In the rows, 128 means zero.
The rows of X fall into several groups, which share some directions, and each row is roughly a mix of its group's hidden directions.
X, 152 rows:
[[ 93 164 104 126 114 121 112 147 141 164 143]
 [118 110 137 106 128 102 103 106  79 135 149]
 [ 92 143  86 128 150 158 150 105 130 123 125]
 [155 140 130  87 140 117  86 137 116  99 135]
 [142 139 168 155 158 153 127 132 110  94 127]
 [100 159 128 154 135 101 112  94 130  97 113]
 [122 104 121  99  87 105 130 112  91 130 148]
 [113 151  93 113 111 116 102 172 131 145 138]
 [129 139 158 145 126 150 123 118 139 166 175]
 [162 173 136 139 139  91 128 111 145 130 111]
 [127 123  99 183 105 129 128 117 141 106 152]
 [134 152 169 100 144 118  98 107 127 128 159]
 [ 87 139 178 132 125 125 114  98 138 115 123]
 [118 137 173 131 145 130  83 145 149 141 144]
 [146 113 134 112 111 122 161 178 132 143 153]
 [112 137 115 137  88 151 140 137  95  88 129]
 [115 141 112  87 117 176 120 149 149 128 127]
 [162 106 163 142 148 146 135 104 144  97 118]
 [124  68 110 114 150 122 108 134 147 139 141]
 [114 119  76 106 113 123  89 123 113 123 141]
 [112 108 158 129 124 162  99  90 108 144 121]
 [ 97 104 112  99  87 130 126 132 163 127 137]
 [117  76 121 118 138 152 122 167 117 130 146]
 [129 107 136 122 146 118  91  99 101 139  87]
 [132 123 160  69 122 146 128 141 115 147 134]
 [114 123  90 120  76 112 118 105 110 133 130]
 [135 144 124 118 140 119 104 156 188 118 125]
 [142 122 110 119 125  85 158 152 116 107 161]
 [134 104 131 120 145 162 106 132 117 157  82]
 [111 147  93 140 154 112 120 105 155  99 152]
 [138 145 113 161  97 139 180 140 133 125 119]
 [143 159 170 119  95 138 152 145 120 140 147]
 [171 147 133 121  94 101 123 149 149 143 109]
 [101  91 117 111  98 138 125 137 113 165 149]
 [ 97 122 161 135 156 158 130 121 108 163 115]
 [128 127 108  86 148 107 122 132  86 136 100]
 [132 150 138 134 171 134  84 149 141 143 108]
 [139 128 141 115 166 108 122 163 148  96 101]
 [153 111 112 129  77 140 152 111 152 135 143]
 [148 111 149 119 127 136 135 170 169 110 152]
 [135 147 137 112 152 141  81 119 123 166 106]
 [129 128 103 124  74 109 135 127 134  90 143]
 [121  86 106 106 133 149 137 167 134 152 141]
 [123 128  66 117 128  96 129 107 117 133 134]
 [136 131 142 137  70 155 133 133  94 125 120]
 [160 173 114 117 143 121 106 154 134 134  98]
 [168 175 120 115 120 109 141 151 138 139 112]
 [157 181 131 127 141 117 149 124 128 149 100]
 [170 160 102 106 141 120 131 124 128 145  94]
 [ 99 117 104 118 154 100 128 141  96  93 119]
 [153 116 145 109 146 106 125 164 165 108 148]
 [145 154 151 142 108 176 126 148 131  98 137]
 [123 111 159 100 111 141 135 112  93 169 133]
 [140 131 112  93 170 100 135 162 136 138 141]
 [147 133 164 123 141 107 132 143  98 138  82]
 [153 111 110 140 112 100 131 154 136  78 124]
 [113  98 154 124 144 169  94 116 138 150 121]
 [112 128 116  97 113 103 117 141 165 115  87]
 [113 130 133 129 130 102 114 108 129  66 145]
 [151 172 139 157 148 118 131  94 118 110 116]
 [129 103 132  86 145 152 130 122  86 132 104]
 [ 95 127  91 124 122 124 140 110 129 162  88]
 [ 96 121 170 135 120 112 161 110 114 122 157]
 [159 128 104 101 119  88 110 127 165 132 129]
 [136  80 109 103 110 125 154 159 121 122 145]
 [106 157 106 158 168 147 136 105 144 121 116]
 [ 96 102 173 111 124 130 117 147 153 110 144]
 [ 96 133 148 132 139 108 124  72 135 106 130]
 [116 108 128 126 114 150 139 128 123 187 157]
 [116 107 147  99 163  95 126 162 118 133 146]
 [125  93 156 129 144 163 130 101 110 155 108]
 [112 136 143 145 124 133 176 112 150 121 170]
 [112  89 139 135 116 153  93 109 114 124  93]
 [120 170 133 118 111 145 134 130 170  93 142]
 [127 142 138 147 108 148 134 192 127 121 140]
 [ 97 142 141 149 109 160 152  88 130 137 113]
 [ 82  96 139 160 128 116 120 123 142 107 152]
 [ 96 118 101 139 149  95 128 100 117  95 114]
 [124 119  75 123 104 121 110 141 134  93 146]
 [124 152 179 109 116 115 142 154 111 129 154]
 [121 116 163 135 134 153 128  86 104 163 133]
 [170 158 122 105 135 111 150 110 134 157 107]
 [110  93 141 117 146 115 109 121 102 169 153]
 [136 120 106 133 154 103  99 167 164 133 123]
 [177 153 136 159 136 157 142 132 126 104 130]
 [170 156 126 142 120 114 127 129 140  78 124]
 [109 142 119 143 126 173 148 116 103 148  92]
 [115 119 136 151 120  91 165  94 154 132 142]
 [107 130 137 115 172 104 154  93 118 149 121]
 [155 124 111 133 160  97 132 135 118 114 175]
 [ 93 122 125 139 111 109 157  99 104  93 136]
 [162 164 146 156 102 138 125 114 108 130 100]
 [139 153 153 150 179 110 128 111 119 107 138]
 [143 101 156 135 160 138 113 119 124 152 171]
 [145 130 127 103 159 133 108 142 108  86 161]
 [118 134 141  93 139 113 114 113 131  87 169]
 [ 90 138 111 147 101  97 157 117 136 108 147]
 [143 146 130 129 182 143 107 153 127 119  98]
 [165 138 129 146 168 157 152 145 146 120 143]
 [104 135  82 128 120  88 141 149 127 127 102]
 [133  84 158 118 135 167 136 129 116 138 156]
 [114 140 139 143 146 143 154 122 145 165  83]
 [131 157 122 154 112 127 127  81 114  91 138]
 [148 179 130 126 143 136 142 109 107 141  93]
 [139 158 182 136 113 105 116 120 140 145 110]
 [140 143  94 139  84 111 143 154 103 116 119]
 [113 113 115 123  99 113 154 126 114  73 135]
 [114 117 182 122 135 146 118 158 140 112 104]
 [147 132 154 111 151 115 155 110 110 133 176]
 [123 142 134 175 129 159 114 115 164 154 128]
 [144 148 172 146  93 109 117 108 124 126 153]
 [112 155  94 126 114 131 103 148 145 121  83]
 [160 150 147 115 111 116 159 164 141 153 142]
 [140 114 106 110 130 114 119 163 100 155  89]
 [ 90 143 102 126  96 127 153 148 117 150 154]
 [129 130 109 100  96 137  99 128  81 110 136]
 [141 163 107 123 163 117 102 119 124 127  87]
 [107  99 130 158 129 120 109 159 167 124 152]
 [105 117 174 115 133 152 128 152 163 134 110]
 [146 125 125 145 182 146 136 140 102  98 138]
 [129 135  91 117 110  82 127 143  98 109 112]
 [117 156 162  95 114 124 128 122 140 159  94]
 [159 135 144 155 149 131 138 165 143  89 121]
 [136 112 119 146 184 150 150 140 134 111 147]
 [131 131 136 180 161 114 142  99 119 114 145]
 [158 129 127 139 103 140 143 170 162 152 141]
 [151 163 109 102 128  89 150 149 116 119 113]
 [132 141 121 111 109 117 138 118 119  62 125]
 [112 115 144 118 115 115 160  97  93 162 115]
 [163 158 156 145 171 106 130 133 134 121 124]
 [132 136 136 106 110 179 137 142  87 114 126]
 [106  98 106 154 139 101 146 164 146 113 139]
 [101 162 114 121 120 100  89 107 111 146 115]
 [166 122 122 129 110 120 137 126  98  84  97]
 [110  97 108 113 149  90 134 109 132 166 124]
 [145 148 103 106 119 122 149 167 137  89 140]
 [148 158 128 116 141 154  98  93 117 142  96]
 [126 140  87 122  94 103 116 106 107 117  99]
 [115 137 185 142 167 133 124 122 130 109 133]
 [ 90  85 146 126 133 120 107  96 131 107 136]
 [124 111 142 110 111  83 108 142 107 165 137]
 [125  89 110  79 111 131 132 150 112 148 127]
 [135 100 144  94 152  96 137 153 135 150 151]
 [133 118 150 124  65 149 145 138 127 134 142]
 [137 160 139 128 177 149 110 138 149 102 135]
 [145 163 160 125 126 128 170 107 115 155 124]
 [131 152 151 100  96 117 114 126 154 105 162]
 [111 116 155 137 113 143 100  80  99 137 126]
 [106 105 100 126  99 156 158 111  98 137 139]
 [153 118 158 149 148 137 123 149  83 124 153]
 [159 160 157 146 117 136 125 131 142  90 102]
 [130 121 131 115 121 147  74 136 145 170 133]]

Which four rows in each list fit none of the groups? Every other row fits one group, some only roughly. Give them in the order they come.
- j_415: [146 111 116 116 150 117 133 117  90 154  84]
- j_479: [181 167 152 118 126 108 120 121 132 129 115]
- j_976: [123 144 168 121 160 157 108 135 135 106  98]
- j_260: [ 99  86 127 170 128 150 143 133 143 132 145]
- j_806: [116 129 158 101 113 125 169 121  90 130 151]
- j_843: [ 93 105 153 129 122 116  94 143 140 167 117]
- j_514: [142  95 126 125 130 159 172 117 119 164 132]
- j_854: [147 120 157  98  88 145 106 122 137 137 160]
- j_538: [128 110 135  95  88 123 105 146 112 162 110]
- j_462: [131 147 170 115 164 119 123 132 119 155 162]
	j_479 j_976 j_843 j_462
- j_925: [145 181 136 134 123  95 122 139 159 141 120]
- j_98: [145 110 117 134 102 117 183 138 149 143 143]
- j_239: [127 155 167 103 132 103 126 121 173 125 140]
- j_962: [112 120 121 169 122 143 129  93 168 107 137]
- j_127: [157 110 110 125 116 133  83  98 101 111 137]
- j_764: [104 157 126 129  86 160 139 137 128 126 164]
- j_555: [124 117 163 140 155 133 126 120 117 115 183]
- j_720: [109 136 136 100 137 135  74 118 146  98 128]
- j_339: [176 108 126 118 100 108 157 144 146 125 147]
- j_374: [115 109 121  93 125 139 100 163 153 135  95]
	j_962 j_127 j_339 j_374
- j_678: [175 125 124 155 121 168 147 127 149 144 136]
- j_793: [138 119 106 105 156 155 134 151  94  94 139]
- j_595: [131 157 114  96 136 105 113 131  92  92 115]
- j_653: [142 123  77 130 119 127 143 152 156 161 119]
- j_487: [136 111 113 171  86 130 148 151 143 113 139]
- j_662: [ 98 112 152 130  84 119 145 114 162 125 145]
- j_267: [126  89 102 145 107  98 137 115 100 120 156]
- j_232: [125 142 105  92 116  94 158 136 143 156 107]
- j_477: [160 116  72 137 124 143 149 142 137 139 111]
- j_519: [165 113 104 129 140  91 151 159 112 126 115]
- j_199: [131 154 149 126  70 148 100 121 124 126 129]
- j_309: [130 122  77 144 138 159 125 141 112 113  96]
- j_964: [111 107 105 106 128 104 116 145 147  79 143]
	j_678 j_653 j_662 j_232
- j_717: [129 150 158 113 142 117 114 156 145  78 133]
- j_889: [149 153 109  94  99 112 144 138 150 102 105]
- j_480: [129  95 149 158 125 102 123 124 138 133 177]
- j_540: [111 101 126 131 124 143 159 176 104 118 149]
- j_397: [141 124  69 128 156 134 120  96 119 130 120]
- j_502: [111 130 128 161 156 166 104 100 123 135 103]
- j_491: [118 126 129  99 140 118 133 144 153 179  97]
- j_648: [133 121  98 104 107 137 138 152 165 157 101]
- j_703: [103  99 110 115 164 119 124 141 107  97 156]
- j_953: [140 114 140 142  97 128 113 133  71 149 138]
- j_855: [ 81 103 163 121 156 148 125 129 137 114 138]
- j_750: [152 137 178  96 131 119 112 128 101 120 146]
- j_907: [121 107  75 124 146 103 155 145 133 120 108]
- j_36: [121 127 142 121 186 123 141 140 167 114 129]
- j_894: [134 126 177 109 141 155 103 118 123 111  97]
	j_717 j_889 j_397 j_894
- j_358: [124 101 126 116 148 134 139  94 139 174 100]
- j_482: [115 164 126  88 132 119 123 101 104  95 123]
- j_413: [124 100 121 155 174 156 132 146 131 116 101]
- j_104: [140 154 173 103 151 132 124 114 105 157 118]
- j_123: [137 143 115  86 101 144 143 161 144 152 145]
- j_132: [159  79 138 139 128 117 146 134 100 145 152]
- j_580: [127  72 140 143 130  97 106 129 112 125 148]
- j_605: [ 98 108 106 120 105 142 120 121 119  74 131]
- j_629: [134 134 158 111 116 157 151 141 140 161 167]
- j_290: [139 116 110 113  86 111 114 155 110  92 112]
- j_575: [125 142 173 122 108 120 118 123 156  85 114]
	j_358 j_413 j_123 j_629
- j_32: [154 141 147 104  78 129 127 138  96 141 136]
- j_848: [124 112 119 124 150 161 149 143 135 170  93]
- j_562: [116 142 157 129 173 104 138 134  95 122 153]
- j_628: [144 123 135 137 149 111 104  80 135 169 123]
- j_579: [123 150 152 115 127  80  95 146 153 123 139]
- j_365: [136 168 149 137  98  88 144 131 152 119 140]
- j_447: [119 169 161 142 109 112 147  90 127 116 137]
- j_331: [110 141 147 156  80 143 149 103 136 147 121]
- j_687: [132 132 126  96 153 161 143 148 112  89 150]
- j_416: [110 101 124 152 120 137 129 101 114 146  77]
- j_128: [ 72 116 149 119 138 132 123 102 131 159 131]
- j_999: [125  93 161 154 135 128 104 120 150 158 153]
- j_592: [ 97 102 145 126 143 121 120 169 162 116 147]
	j_32 j_562 j_628 j_592
- j_40: [147 176 148 102 123 135 129 163 103 123 120]
- j_196: [107 126  89 140 149 148 135  91 134 150  98]
- j_516: [154 163 157 118 132 101 125 148 158 156 133]
- j_184: [106 154 107 100 108  89 113 155 146 121 125]
- j_21: [127 139 143 150  79 147 122 107 128 128 167]
- j_245: [141 136 133 153 159 137 147 107 125 141 180]
- j_395: [121 158 113 132 150  96 139 140 169 128 160]
- j_153: [102 184 145 140 112 153 116 129 146 128 133]
- j_352: [160 128 126 100  99 113 156 148 166 129 142]
- j_905: [122 107 124  74 147  96 129 139 130 152 113]
- j_272: [108 130 159 142 114  86 118 135 161 125 158]
- j_693: [135 142 136 177 104 124 132 119 136 151  87]
	j_196 j_184 j_153 j_352
- j_909: [134 148 113 114 163  83 139 124 129 139  91]
- j_795: [164 116 113 157 123 156 148 119  97 108 104]
- j_813: [122  84 118 136 121 169 119 109 105 106 109]
- j_942: [105 132  89 110 127 119 151 108  88 109 112]
- j_27: [121 116  94 113 159  85 147 146 113 111 118]
- j_324: [111 134 142 101 109  89  93  96 117 120 115]
- j_287: [129 126 157 128 126 139  91 101 144 158  89]
- j_523: [154  94 138 147 135 158 146 133 130 145  86]
- j_946: [129 135 147 158  95 141 148 159 157 143 154]
- j_559: [155 121 154  86 118 110 119 166 134 113 143]
	j_795 j_813 j_324 j_287
- j_142: [146 113 136 167 177 143 143 152 137 131 119]
- j_826: [125 142  91 155 103 126 124 106 107 161 101]
- j_694: [127 109 105 122 107 107  89 166 128 105 149]
- j_726: [138 139 161  99 147 158  91 115 110 146 120]
- j_776: [112  84 133  99 101 128 114 112 112 154 108]
- j_367: [113 104 135 115  81 150 121 150 110 135  95]
- j_451: [134 114 109 126 115 168 132 112 117 153  80]
- j_343: [140 148 167 152 145 107 115 117  89 106 129]
- j_258: [135 148 159 134 142 148  93 109 128 127 174]
- j_904: [142 110 169 102 138 106 135 116  89 148 135]
- j_833: [126 141 125 112 109 120 134 118  66 142 153]
- j_390: [117 151 155 137 134 145 140 104 163 173 129]
- j_318: [ 95 111 104 122 126  77 110 129 127 103 141]
- j_934: [131 116 148 121 174 132  78 140 119 132 112]
	j_826 j_776 j_451 j_934
- j_566: [135 120 142  97 123 133  84 115 119 149  87]
- j_685: [178 133 138 130 102 135 129 166 143 119 104]
- j_161: [ 97 111 161 140 142 114 158 163 120 127 152]
- j_974: [115 184  99 110 115 137 147 144 124 134 109]
- j_383: [ 99 134 182 137 134 100 130 110 126 119 151]
- j_20: [102 137 137 118 122  93 144 152 103  89 150]
- j_302: [ 97 128 116 152 116 142 160 122  91 150 156]
- j_495: [128 134 151 124 183 143 144 110 140 114 157]
- j_949: [169 135 167 112 138 140 150 138 157 148 139]
- j_512: [161 149 115 116 175 122 151 154 127 114 143]
	j_566 j_302 j_949 j_512
- j_319: [144 106 131 104 140 159 124 158 135 103 168]
- j_347: [129 145 161 111 153 153 146 147 131 174 127]
- j_892: [125 140 115 154 152 170  96 103 151 122 119]
- j_865: [143 120 129 127 133 116 186 135 116 117 167]
- j_724: [130 149 122  97  93 144 116 137  92 120  93]
- j_549: [115 147 134 148 144  88 173 157 133 128 131]
- j_710: [108 116  84 108 112 119 160 123 109 136 160]
- j_147: [122 123 125 137 163 167 115  89 121 111 101]
- j_148: [156 115  83 112 103 134 137 161 150 116 122]
- j_434: [166 155 122 107 129  99 127 128 105  87 134]
- j_209: [128  98 100  98 119 117 138 151 165 127 158]
	j_347 j_892 j_710 j_147
